In the data rows, 128 means zero.
Every row has a hidden score. How much higher is the second row's score than the first row's in each pair? 15 means about the same, 30 much higher and 0 much lower. The score is a weighted sum of the row's numbers plus the product of two more (or one squared), each taken from its middle value.
[142 113  74 116 153 148  72  74  61  44  95 167  39  86 146 142 153 171 129 124 120]
[ 87 100 117 105 115 116  99 130 131 151 125 128 111 151 166 123 123 140 137 108  98] >> 9
[ 72 114 129  90 132  93 115 132 116 120 123 119 104 135 128 132 159 124 112 134 107]
[162 131 144  77  76 104  91 139 104 106 183 178  96  75 129 121 183 159 141 125 111] >> 14
[159 173 109 155 107 133 120  92 133 110 135 133 159 157 112 169  86  94 104  98 175]
[ 44  20 102 171 154 187 144 209 191 209 187 166 141 125 125 151 145 152  56 167 136] >> 12
[154 136  98 147 127 149 145 129 103 104 100 114 167 149 142 139  66 124 146 152 135]
[159 157 149  95  82  79 105 127 114 104 168 161  94  81 127 178 177 154 151 144 130] >> 16
[166 150 155 173 151 126 155 127  99  87  95  89  79 134  90 120 146 173 185 167 160]
[156 150 119 104  88  93 109 121 105 108 155 154 115  82 109 201 157 154 157 159 128] >> 14
[157 154 140  96 111 112 107  94 151 122 145 132 158 157 161  68  83  93 100  86 154]
[162 172 181 137 113  97 186 164 138 131 111 128  79 143 151 139 112 188 190 170 167] >> 17
[116 102 142 128 216 180 160 138 112 139 196 170 107 130 150 118 137 166 140 108 135]
[ 94  88 138 134 123 146 118 148 208 202 181 190  78  85 152 184 168 190  89 142 127] >> 16
[ 73 116 129 117 129 102 113 129 127 131 124 120 117 138 105 139 149 125 108 116 102]
[142 137 123 138 110  81 132 116  99 129 115 115 160 115  87 162 145 136 164 177 158] >> 21
[ 59  79  44  73 106 207 148 114 101 103 107 180 105 115 126 119 126 175  48  90  92]
[ 79 124 109  69 140  99 126 127 141 106 118 111 126 128 110 101 180 114 101 123  92] >> 9
[144 142 164 111 135 123 125 105  79  88  77  73 164 132 146  82 113  85 103  84 154]
[170 145 127 104  86 133 170 147 129 133 137 118 159 137 137 129 125 117 167 176 135] >> 17
[108  83 111 138 117 205 125 115  87 112 142 194 133 121 109 153 119 167 123 119  98]
[164 157 150 154 140 118 143 117 117 108 122 123  97 110 129 137 147 201 191 181 160] >> 18
[ 64  44  81 110 140 137 131 209 177 172 162 159 118 145 203 161 102 112  72 158 107]
[167 149  79  89  84 121 166 149 120 128 135 117 148 135 125 139 114 109 164 181 140] >> 17
[149 122 103 116  81  84 138 144 142 159 125 132 128 137 134 161 129 107 153 145 129]
[152 151 127 113  92  74 118 118 108 110 151 150 120  88  86 173 177 148 170 150 138] >> 18
[ 83  93 146 119 113  97 107 139 124 157 122 132 110 145 165 109  98 132 124 101  92]
[114 147 103 162 141 137 131 140 162 146 120  97 120 162 126 105 106  85 106 106 104] >> 24
[114 138 142 127 123  93 131 107  98  77 107  89 139 123  61 111 135 117  99  78 146]
[159 154 122 117 131 123 128 115 111  86  73 114 133 131 109  88 167 114 158 143 109] >> 14
[114 136  83 134 140 143 126 105 123 123 109 131 131 149 168 141  90 175 139 137 130]
[134 152 116 145 159 112 112 116 156 153 124 115 139 131  87 142  91  86  91  80 126] >> 28
[113 133 116 178 199 185 145 136 162 138 168 160  78 101  42 125 193 136 155 137 156]
[ 94 123 146 146 142 178 149 152 146 125 119 106 129 149 170 120  97  90 125  96 102] >> 21
[118 101  84  85  71 106 111 135  97 161 153 133 109 155 120 149 132 126 133 136 100]
[167 152 107 142 123 120 142 118  97  84 125 116 175 133 161 129  68 106 133 137 139] >> 15
[139 115 179 135 161 118 184 165 145 135 147 131 163 129 105  98 153 116 150 134 133]
[109 115  91 152 138 138 110 135 229 185 168 188  78  77 165 208 199 208 107 148 119] >> 21
[107 157  98 123 151 131  73 138 118 114  91 100 126 102 140  64  73 143  64  37 154]
[144 116 117 151 164 149 191 161 133 127 145 126 162 126 108  95 150 114 158 143 133] >> 7
[109 127 100 131 140 152 117 103 139 119 131 127 131 141 112 140 116 177 138 164 138]
[ 92  98 135  94 109 108  96 140 118 157 129 136 123 143 177 137  61 135 136 101  92] >> 15
[158 147 123  73  79 126 154 139 126 150 130 125 156 134 100 161 200 112 164 147 139]
[ 85 128 145 123 137 157 145 137 122 148 117 104 114 117 167 130 161  90 137 125  96] >> 17
[ 98 128 123 167 146 169 141 157 131 138 118 115 104 158 141  84 102  86 122 112 100]
[149 141 149 147 125 113 133 116 126 118 117  82 158 126 105  96 110 140 166 160 129] >> 11
[122 104  68  57  84 132  88  67  89 143 129 126 124 106  90 148 142 139 119 151 121]
[ 58  15  10 132 127 223 173 136 146 142 122 225 111 154 147 149 129 161  59  34  79] >> 15
[163 135 125 154 128 132 108  94 140 136 138 121 136 151 149 139 123  90  94  82 149]
[102 143 152 157 124 105 142 108 111  74 111  89 170 124 119  81 110 120  98  67 133] >> 13
[177 199 134 175 126 115 160 167 156 124  93  80 114 148 178  87 113 151 170 177 186]
[151 137 141  90  80 110 150 139 127 155 128 135 127 138  99 181 115 110 154 161 142] >> 18
[122 142 101 135 146 134 125 127 152 149 124 102 158 144 149 115  88  85  94  93 109]
[ 85 100 147 125 114  92 101 133 108 155 121 132 111 148 116 159  86 131 125 103  90] >> 9
[168 155 135 111 157 155 139 122 103 108  69  60 129 120 110  91 124 135 155 176 157]
[ 88 126 151 163 145 160 150 139 135 127 124 109 127 142 130 137  99  88 122 111 100] >> 21
[106 141  96 221 139 146 127 140 142 149 123 102 139 156 103 131 102  85 110  94 108]
[108  68  77 107 119 178 119  96 121 131 114 187 131 139 151 151 148 185 133 107 110] >> 5
[124 116  84 144 198 170 113  89 142 171 149 116  82  87  64 193 133 147 175 148 120]
[ 82 152 126  96 138 125 132 120 110  80 123 103 146 119 113  91 165 121  99  93 123] >> 9
[113 148 164 126 124 114 128 108  98  78 115  82 152 125 105  76 106 112 102  70 140]
[ 88  97 133 158 105 111 101 138 120 155 132 133 111 142 152 129  76 133 132 112  93] >> 16
[112 123  96 151 206 182 160 152 136 122 177 171 119 107  88 113 194 150 146 131 158]
[149 131  81  95  77 111 145 142 112 161 131 127 143 134 126 178 133 104 152 152 133] >> 15
[ 93 144 103 146 169 186 118 109 132 166 143 115 100  91  78 191 135 114 161 148 115]
[151 131 140 134  83 106  82 143 134 115 183 177 112  76 125 130 159 158 132 120  98] >> 4
[102 150 151 104 129 109 133 115 108  76 109  86 153 114 106  84 137 117  92  82 146]
[148 144 142 112 128 108 137 117 122 120  90  93 144 146 179  93 169 127 167 147 122] >> 17
[121 127  48  97  99  88  73  53  33 142 119 140  75  62 109  77 140 142 129 130 111]
[172 151  84 134 125 117 148 125 111  85 117 117 166 136 145 152 105 106 132 132 145] >> 4
[132 120  99  62  71 150 108  80 103 135 110 145 113 125  86 146 124 136 116 171 109]
[135 186 178 132 114 153  79 143 106 114  91  70 135 144 136  88 111  89  71  81 178] >> 13
[ 79 114 124  88 126 101 109 128 130 137 123 126 106 140 123  66 114 127 122 118 102]
[128 108 122  91  77 113 116 134 108 156 151 130 116 148 140 151 116 124 137 135 102] >> 18
[ 77 113 101 140 131 120 110 127 123 123 122 122 116 141  94  73 140 127 110 125 100]
[160 154 141 136  86 105 108 120 124 102 160 157 115  79 117 201 166 154 158 156 130] >> 17
[115 142 174 141 125 112 128 105  85  82 101  84 155 120  78  65 129 108 103  76 149]
[170 147  88 174 153 129 151 130 111  97  87  80 115 127 100 135 119 161 175 164 162] >> 16
[ 89  78 140 147 126 127 115 159 209 204 180 187 104  82 173 153 174 187  92 137 141]
[110 124 144  89 139 108  67  48  57  94  77 139  66  63 142 134 149 146 127 131  91] >> 19
[129 121  98  74  79 151  92  71  80 132 110 137 124 118  81  97 111 138 112 153 119]
[141 145 118 130 127  76 137 117 121 120 108  83 146 134 129 114 108 136 165 171 131] >> 13
[ 44  19 142 172 165 160 149 203 188 207 181 168 165 132  86 145 135 149  52 163 138]
[120 112 106 143  73  95 110 142 120 153 144 141  97 148 106 149 140 128 138 152 110] >> 16
[147 143 140 146  96  77 122 109 111 111 141 149 117  92  95 169 174 149 159 150 141]
[134 136 123  61  86 163 157 151 136 119 104 161 185 157 142 150  78 101 125 133  99] >> 26
[ 78 130  94  69 143  96 121 126 113 108 122 121 124 128 101  98 143 119  98 126  96]
[ 64  53  94 140 144 153 131 211 177 175 152 167  99 136 161 101 112 110  72 156 126] >> 13
[109 102 140  79  79 104 107 136 129 159 155 132 100 151 163 146 113 128 139 127  99]
[ 83 143 109  83 137 113 133 124 121  96 114 115 126 126 128  94 147 112  94 121 105] >> 17
[124  98 127 178 217 153 148 127 160 150 199 179  94 134 109 108 145 163 133 106 119]
[ 95 153 132  88 133 107 137 107  84  74 114  91 162 117 105  90 119 116  91  93 132] >> 16
[ 69  34   0 142 123 221 162 129 142 138 105 226  91 153 125 147  93 179  54  48  60]
[ 90 122 128 124 138 188 152 138 131 149 121 101  92 115 151 108  83  85 142 131  96] >> 7
[162 156 115  86 123 130 148 123 120  88 121 111 180 139 162 125 151  99 125 108 147]
[148 137 166 118 109  76 143 110  89 128 118 126 134 112  52 132 141 137 171 173 161] >> 22
[165 136  95  63  86  94 163 142 114 132 133 117 162 133 123 120  86 113 166 165 137]
[142 119  71 140 146 153 150 149 176 158 140 136 160 170 165 156 101  90 140 125  92] >> 22
[164 171 140 141 122 122 136 120 106  94 128 127 159 142 182 120  86  93 122 114 164]
[159 196 136 109 130 142  84 127 133 124  95  83 149 139 110 118  93  74  70  95 207] >> 19
[144 141 142 115 151 116 112 107 143 145 130 118 126 134 163 106  76  90  96  90 135]
[161 136 140  48  80  82  85 143 134 108 176 171 102  78 134 181 161 162 131 128 102] >> 12
[114 108 123 152 215 187 174 142 151 122 197 178  80 119 127  90 144 154 135 123 142]
[109 116 117 119 116  86 115  89  65 155 129 145 108 108  46 160 146 180 133 162 142] >> 25
[107  82 194 138 109 109  79 147 137 141 192 176  84  97 176 157 197 159 119  96  92]
[106  95  46 143 121 192  99  79 126 138 106 173 113 148 130 137 124 200 120 114 127] >> 14
[158 162 156 141 109 143 122  92 130 122 139 124 150 158 149 155 116  94 100  88 158]
[ 76  63 120 113 149 127 122 210 188 172 139 176 117 120 172 163 121 118  80 145 139] >> 10
[133 108 112  78  73  88 117 142 135 154 148 133 107 150 113 147 112 120 135 140 107]
[117  96  97 130 154 129 163 172 162 159 145 145 170 177 159  78  85  92 113 127 104] >> 13
[152 134 169 132 122 110 134 109 104 119 106  78 146 128  80 145 107 139 167 155 139]
[155 128 155  67  80 106  81 141 112 108 183 177  93  83 128 191 169 159 134 132  96] >> 16
[ 91  95 172 131 126 145 111 150 196 194 182 186  70  78 127 173 174 191  89 150 138]
[ 84 146 119 103 142 120 131 124  84  83 111 106 127 122  91  75 117 114 100 115 110] >> 15
[ 95 149 144  96 132  96 150 112 100  74 117  92 143 115  61  95 125 118 101 101 135]
[ 47   8   8 132 156 219 181 161 144 163 151 203 143 145 116 110 145 127  67  48 104] >> 10
[135 118 109 102  74 124 107  81  66 164 144 117 119  88 131 122 137 136 147 157 116]
[129 138 150 145 113 103 128 104  87  81 104  75 136 133 130 106 126 103  99  64 152] >> 5
[131 107  61 186 184 151 104 110 214 197 185 166 136 111 156 132 144 144 116 102  80]
[116 119 150 187 197 160 116  94 146 173 144 132  89  88 116 190 154 149 171 146 118] >> 15
[ 80  53 124 119 131  98  84 161 169 160 179 153  80 123 101  94 156 157 101 114  92]
[168 144 182 159 133 132 142 112 138 117 123 135  59 108 112 146 113 205 183 184 150] >> 20
[112  90 100  90  82 113 105 135 144 154 161 129 107 150 157 124  96 134 132 139  91]
[169 158  91 139 122 108 144 122  89  86 115 119 160 137 187 103  84 101 127 117 149] >> 17
[125 100 135 124 173 154  84  55 122 121 108 157  73  99  72  95 167 159 133 138 126]
[188 155 131 141 146  99 161 123 123  90  57  67 158 138 130 165  79  98 143 163 158] >> 16
[151 140 140 113 146 124 112 104 155 141 131 119 160 140  90 122 119  85  95  83 145]
[135 132 138  94 124  80 122 104  93  82  90  82 134 130  83 115  77  96 110  61 152] >> 13
[132 130 104 128 154 137  74  63  69  44 100 159  57  73 125  88 109 162 127 129 111]
[158 153 120 126  86  78  97 127 127 105 161 155 114  79 109 184 197 152 151 162 131] >> 16
[ 68  10  38 155 132 141 131 198 178 169 167 150 151 179 150 118 102 114  71 119 122]
[144 136 154 133 103  65 138 107 127 117 126 132 113 105 109 156 144 143 163 148 150] >> 19
[159 162 112  96  86  74 106 123 124  98 164 160  82  84  85 149 156 156 151 143 132]
[157 148  99 133 128 112 147 127 119  99 103 107 157 149 148  91 145 122 148 126 121] >> 12
[118 121  87 136 141 162 122 105 122 120 116 123 140 147 122  95  99 175 149 162 141]
[162 155 137 138 126 114 148 119 111  94 117 116 178 135 148 158 147 111 135 130 135] >> 15
[163 140 118 187 129 101 148 121  90  92 105 106 146 146 164 113  69 120 148 126 127]
[125 108 125 156 175 170  82 101 212 195 187 171 112 163 148 108 155 133 109 114  82] >> 15
[ 77  97 135  66 122 109 108 138 112 146 120 133 114 150 155 108 124 130 120 112  99]
[ 96  88  45 145 121 181  97  74 134 116 121 165 119 156 125  93  80 206 118 117 143] >> 16
[124 147 135 103 116 100 151 184 175 150 132 175  77 111 165 144 129 191 131 171 149]
[126 108 134 126 141 134 182 170 149 158 156 140 151 148 147 139 123 119 122 170 136] >> 14
[147 137 133 162 127 117 131 114 128 116  93  89 140 141 114 100 132 136 169 147 120]
[111 119 145 171 202 161 154 138 115 128 179 162 102  99 121 123 170 140 147 131 153] >> 22
[142 107 126  65  95 118  78 144 132 128 185 177  76  84 195 177 167 158 134 117  92]
[126  95  44 155 124 162 155 165 129 140 114 164 171 162 186 152  75  74 128 108  95] >> 20
[124 113 105  84  72 185 170 135 110 119  90 172 185 144 143  81 122 106 115 122  99]
[ 76 117 134 118 135 108 115 125 117 114 118 123 139 133 111  95 134 115 104 128  95] >> 15
[109 112 124 123 142 208  81 108 167 170 186 195  86 161 185 160 115 136 120  89  88]
[169 147 117 151 128 120 151 122 111  85 119 113 161 136 199 112 104 110 132 130 134] >> 8
[122  95 101  98  76  90 114 143 136 158 153 131 102 152 140 153 128 127 135 149 105]
[151 121 123 102  77  98 140 140 123 160 132 139 134 138 114 172 168 107 147 149 131] >> 15
[168 156 121 128 125 136 142 113  94  93 122 123 161 138 160 167 125  96 124 120 151]
[154 139 119 129 127 113 149 126  90 101  98 103 174 147 142 112  87 122 148 137 130] >> 12
[120  92 107 142 159 138 168 180 169 180 145 129 183 160 130 105 101 104 118 137 113]
[114 168 106 124 151 138  75 135 108 113  96 102 143 104 115  92  80 143  56  35 158] >> 26
[155 194 184 120 120 148  98 106  82  68 106  91 172 130 163 106 119  70  90 110 177]
[108 135 131 122 141 157 131 148 157 144 124 110 104 161 102  87 125  84 114  94 106] >> 18
[158 153  76 132  88  86 111 126 125  93 162 156 106  81 120 175 142 152 153 164 124]
[177 162 126 134 145 105 155 123 105  93  54  71 169 139  99 136  73  81 122 155 162] >> 15
[ 92  97  98 105  99  96 105 131 143 155 140 133  89 150 109 151 121 137 129 116  90]
[111 159 155 103 150 137  68 133 120 110  98 103 141 106 118 123  74 140  68  39 164] >> 27
[141 163 116 113 150 130  66 121 118  93 122 104 129 121 128 127 100 136  60  55 200]
[154 136 181 102 106  83 136 105 105 120 126 133 131 103  78 173 162 137 167 162 156] >> 17
[ 92 142 138 117 134  96 142 120 112  84 122 103 137 118 115 110 145 121 101 106 123]
[ 64  52 133 129 138 163 122 181 206 215 190 177 105  93  99 181 170 163  68 160 146] >> 15
[114 139 143 127 140 147 131 139 146 148 119 108 122 161 133  93  90  87 111  90  97]
[159 182 197 104 107 133 122  95 119 118 141 131 125 160 123 124 105  88 111 110 173] >> 9
[169 142 112 180 144 126 142 119 121 100 104 115  77 120 124 125 148 191 192 160 157]
[120 122  71 162 141 137 124 110 119 131 105 134 133 151 107  99 145 170 145 150 124] >> 16
[123 138 174 177 118 101 121 106 101  80 103  78 152 130  96  81 115 105 110  70 143]
[123  96 143 129  76 113 117 143 136 154 154 131 109 148 108 155  91 131 132 135  99] >> 18
[114 124 103 145 153 174  81 103 185 176 182 183  91 164 172 129 114 138 110 113  92]
[113 126  76 172 183 184 141 113 148 152 167 144 103  99  74 201 161 142 153 149 137] >> 15
[ 75  58  95  73 147 144 127 208 163 175 155 176 140 128 172 171 182 108  81 153 123]
[116 110 101 119 172 198  85 111 209 196 180 175 102 161 146 146 123 134 109 112  81] >> 27
[165 151 145 154 129 135 141 116 119  95  64  72 155 136 141 104  47  69 124 127 159]
[167 148 121 121 124 124 155 121  98  88 118 111 153 141 187 125 128 113 131 133 138] >> 14
[141 144 141  93 113  57 137 117 100 130 106 119 134 115  59 134 168 140 165 167 153]
[ 96  76  45 123 127 190 107  92 103 135 111 176 126 148 127 135 113 196 124 104 118] >> 9
[157 143 153 147 132 101 126 105  89  90  72  70 148 136 156 124  79  70 105  95 163]
[ 96 120 124 125 142 163 142 150 145 133 123 107 123 152 125  95 109  88 123 110 103] >> 18
[147 127 142 146 124 110 137 110 112 127 108  90 147 126 132 177 123 139 167 165 134]
[164 159 151  80 124 127 144 124  95  88 125 120 180 134 171 107 128  95 127 107 153] >> 13
[161 141 126 136 125 118 140 124 112 108  95 103 147 150 147 121 106 128 153 153 116]
[143  99 146 191 149 137 167 164 168 152 144 130 171 143 122 115  91 111 141 128 120] >> 14
[155 146 165  84  93  80 114 117  99 113 150 150 111  85  99 179 150 152 169 139 137]
[ 93 103 128  85 140 102 131 201 186 167 137 183 134  97 197 163 147 149  94 154 145] >> 13
[ 95 121 167 143 176 200 141 150 123 113 163 138  75 157 111 134 105 120 122 129  96]
[ 69  76 121 130 152 124 122 214 192 173 145 176 137 119 186 146 124 114  80 159 138] >> 6
[181 158 147 178 147 120 160 134  83  86  66  71 175 136  93 146  84 100 137 156 155]
[107 135 141 151 141 152 131 153 126 148 125 106 138 165  99 104  89  84 112  90 103] >> 20
[ 97 139 125 135 144 180 136 150 113 138 118 110 131 161 143 106 123  90 110 101  99]
[148 146 164 150 108  71 134 117  91 123 124 121 126 112  95 170 171 141 166 172 157] >> 22
[103 141 112 160 141 163 142 148 153 139 121 109 121 166 135  81 116  88 109 115 103]
[125 118 114 149 136 144 138 113  85 114 123 136 157 136 124 151 109 160 147 136  96] >> 13
[161 185 145 111 127 145  95  99  75  68  99  95 144 139  92 136  86  76  87 106 177]
[105  95 125 142  93 106 105 135 115 151 150 134 116 147 160 131 108 135 123 120  96] >> 11
[137 131 116 148 133 101 135 115 136 121  91  97 148 148 165 154 135 128 160 147 118]
[162 194 158 148 113 111 184 165 144 123 106 108  93 163 127  69 133 184 188 189 160] >> 17
[163 118 118 100  80 102  86 141 137 114 179 171 101  76 120 163 205 160 134 135 102]
[147 115 115  52  94 118  77 139 129 113 191 183  76  79 110 136 153 162 126 121  87] >> 16
[135 151 114 140 160 128 117 115 157 149 120 115 142 136 141 179 134  85 100  89 126]
[138 163  96 165 131 160  91  83 162 158 171 157 104 163 166 165 103 125  95 107 143] >> 14
[140 120  93 108  75 117 124 142 124 161 135 137 129 142 154 163 126 115 146 151 113]
[169 142 108 105  83 115 161 152 150 133 133 119 176 128 164 178 152 110 164 171 134] >> 14
[140 113  96 164 143 163  72  84  84  53  98 160  80  94 102 114 109 170 123 118 120]
[ 91 101 120 119 110  98 108 139 129 157 131 131 103 147 174 129 130 137 139 101  89] >> 13
[114 109 134 114 102  89 116  86  75 137 148 165 117  90  72 177 154 178 139 137 129]
[110 137 130 112 125 116 131 108  91  82 106  88 152 118 119  95 129 111 101  78 152] >> 8
[ 54  37 151 149 150 156 131 202 175 219 198 161 140 101 129 119 187 146  54 168 149]
[158 145 115 200 134 133 126 115 106 106  80 111 115 135 121 112 133 117 158 154 126] >> 4
[ 55  46 126 127 147 174 136 199 187 215 199 168 112  98 144 137 200 149  62 151 145]
[136 129 129 172 118 102 130 114 119 134  97 112 130 114 130 137 149 143 164 170 156] >> 15
[111 143 177 138 130  95 133 114 103  75 109  91 142 119 123  31  79 116  98  66 138]
[ 86 104 112  86 119 107 107 140 124 150 121 124  98 147 144 113 101 122 120 103  96] >> 17
[ 97 124 132 161 141 186 145 148 145 130 127 109 112 144 160 103 121  83 122 122 100]
[ 59  52 156 189 142 171 125 196 183 219 197 167 132 103 103 141 206 152  63 164 145] >> 21
[108  99 128 122  80  98 104 138 132 152 160 131  90 151  98 177  80 132 139 133  91]
[151 142 118 140 126 110 139 119 113 118  86 101 121 146 140 122 136 128 157 137 118] >> 10
[170 160 137 162 138 138 144 119 109  94  63  64 168 140 118  77 109  71 122 126 166]
[161 157 131  92  81  95 100 128 123 105 168 171 102  77 164 200 168 161 142 141 125] >> 17
[140 135 162 154 110  69 132 112  81 126 114 117 134 111  75 165 166 139 159 168 158]
[134 116 106  74  78 120 121 142 130 156 142 135 144 145 112 176 133 113 141 160 111] >> 4
[184 185 160 141 148 108  98 103 135 124  90 100 158 137 144 129  79  82  79 126 210]
[145 114 165 144 148 114 173 153 162 145 149 127 151 134 122  69 151 137 139 172 159] >> 17
[205 202 164 115 115  91 125 108 125 124  94 103 172 142 117 107  92  89 104 154 208]
[ 82  98 158  87 119  98 113 137 118 141 126 126 111 142 126  73 141 129 120 124  95] >> 11
[117  97  95 164 168 122 178 178 149 182 145 129 166 152 154  93 114 113 127 148 117]
[ 81  97 130  89 119 120 103 134 139 157 131 129 117 143 130 119 133 140 139 106  91] >> 13
[158 149 147 129 129 121 122 117 102  84  74 122 151 126  99 146  99 118 154 127 122]
[107 134 120 136 129  98 135 109 110  71 109  89 152 120 137  77 100 118 100  86 142] >> 12
[137 143  92 209 173 151 103  83 184 177 151 133 127 103 128 102 141 114  99 109 108]
[ 84 110 107 176 131 171 125 142 126 142 127 106 111  96 139 165  67 105 155 143  96] >> 21
[174 163 125 127 137  94 143 114 118  93  59  64 163 140  74 100  78  64 112 128 160]
[ 68  29  86 117 136 155 133 202 154 172 166 153 155 168 162 151 105 109  64 126 119] >> 11
[ 90 152 104  95 138  99 139 120 112  84 111  94 163 119  95  73 134 121  97 105 127]
[120 141 152  97 123 111 132 108  96  80  97  77 156 125 126 107  89 107 100  70 148] >> 16
[129 132  80  71  44 184 134 113 126 111  89 171 155 133 137 123 183 125 111 138 109]
[ 82 112 130 106 122 114 103 130 143 143 128 130  92 144 120 107 138 129 119 116  97] >> 15
[109 137 119 174 141 166 132 140 128 149 126 107 150 160 167 125  81  83 105 101  99]
[141 135 143 142 124  97 131 115 118 126 109  91 147 122 104 134 163 141 166 174 139] >> 13
[ 80  42 171 141 141 108  88 167 191 161 178 146  82 132 128 124 135 154 102 107 101]
[166 153 127 156 154 107 149 119 112  91 102  99  88 130 136 147 118 179 192 181 161] >> 22
[ 81 111 150 126 124 109 114 125 126 145 120 127 102 142 120  95 141 131 116 119 100]
[109 129 110 100 150 118  70  51  46  80  80 146  60  55 111 132 114 151 142 109 104] >> 17
[167 146 116 130 143 113 143 119 160 149 111  99 131 116 116 152 112 145 173 155 140]
[169 155 129 158 155 119 151 130 101  91 109 100  89 129  72 167 171 180 192 178 152] >> 16
[115 112  77 104  87 185 165 144 140 118 101 172 173 149 119 133 142  97 114 114  95]
[123 124 105  98  61 172 163 141 109 123  84 172 165 134 144 100 118 109 100 134 106] >> 13
[145 137 146 110 109  79 132 121  89 126 111 116 129 121  91 141 166 141 165 173 154]
[ 77 120 106  76 139  98 117 126 122 114 118 113 109 132 111  86 115 119  98 123 103] >> 7
[141 139 151 114 112  70 137 109 100 125 118 113 151 110 130 161 134 141 169 175 160]
[ 81 127 168 130 136 172 145 140 113 154 117  99 115 113 159  75 114  90 142 123  94] >> 11
[137 100  92 166 193 167  93 103 213 208 180 153 112 135 140 140 135 133 115  98  70]
[ 78 103 117  89 123 117 108 132 120 136 119 119 124 143 107  99 105 127 121 105  96] >> 7
[176 162  81 180 141 114 150 125  96  94  56  61 164 138 146  91  90  80 131 144 161]
[134 113 146  78  81 109 120 142 126 157 145 137 103 151 132  90 148 123 139 158 113] >> 16
[168 164 152 191 118 100 181 166 147 134 107 128  82 145 212 133 182 187 181 188 172]
[137 122 148 176 152 122 171 157 160 148 153 133 177 138 143 125 125 116 151 124 119] >> 7
[170 188 182 126 110  95 189 156 142 127 102 113 112 161 147 141 119 179 185 190 167]
[133 143 127  78  58 167 151 134 136 121  96 153 184 162 155  79  77 127 128 151 111] >> 16
[166 139 138 179 128 136 144 127  99  92 105 111 141 147 185 137 106 116 144 135 130]
[123 104 173 189 210 168 143 127 164 157 193 175 101 127  91 125 141 165 133 120 113] >> 15
[160 151 148 184 149 158 131 111 108  95  74  75 151 134  91 129 134 101 130 154 146]
[160 156 166 127 125 146 136 110 117 118 133 137  59 108 187 120 137 213 183 186 154] >> 18
[149 143  98 175 127 107 143 114 126 120  84 100 148 145 106  95 131 134 168 138 123]
[147 138 126 152 120  97 133 112 112 124 104  89 165 126 128  99 179 140 161 170 141] >> 29
[142 118 182 106 152 124 178 164 157 143 151 131 146 139 136 154 135 131 152 161 159]
[ 92 131 166 134 148 169 146 142 167 129 118 110 106 135 166 143 123  89 126 122  96] >> 25
[160 178 168 134 129 142 122  94  97  71  86  90 113 142 154 103  60  78  93 126 176]
[143 145 125 120 125  84 133 108 116 131 109 103 148 121 106 154 178 140 165 174 143] >> 16
[141 115 125  58 126 163 143 162 161 153 120 153 196 180 160 147 112  71 144 103  88]
[143 105  83 109 137 159 139 154 170 151 117 152 166 179 130 129  99  76 151 123  87] >> 12
[ 96  88 157 132 129 148 118 146 201 198 186 179  79  83 153 214 124 201  97 143 122]
[150 134 141 130 126  99 131 117 109 122  86  99 145 145 132  77 126 132 165 152 119] >> 6
[117 130 122 117 194 179 142 130 127 129 175 156  82  99 112  84 151 140 154 129 151]
[116 109 137  67  82  97 109 133 116 158 161 131 117 143 174 140 123 130 136 132  95] >> 14
[162 135 142 106 135 130 116 109 160 160 148 178  60  81 134 158 152 222 161 139 124]
[157 142 129 161 128 101 133 123 125 112  95 103 159 156 151 118 129 127 154 153 115] >> 12
[118 143 124 171 143 155 124 132 159 150 130 101 101 148 134 147 103  84  97  83 107]
[ 80 131 140 109 139  92 125 127 103  99 115 110 126 124 107  92 125 110  95 112 106] >> 1
[139 140 162 133 126 105 122 104  78  88  84  73 155 134 127  89  88  96 107  88 164]
[146 129 175 159 122 105 130 114 123 130 104  93 131 117 112  96 115 139 175 159 145] >> 15
[126  94 137 127 204 191 102  64 157 147 131 129 111  85  52 209 188 149 158 148 119]
[114 129 105 107 129 100 138 192 162 163 131 180 109 107 223 162 120 175 113 159 160] >> 14
[137 136 132 123 121 156 103 120 126 104 160 157 123 151 148 162 147 118 133 115 131]
[161 154 194 155 109  91 158 168 147 146 121 161  87 124 180 103 160 190 155 173 153] >> 16
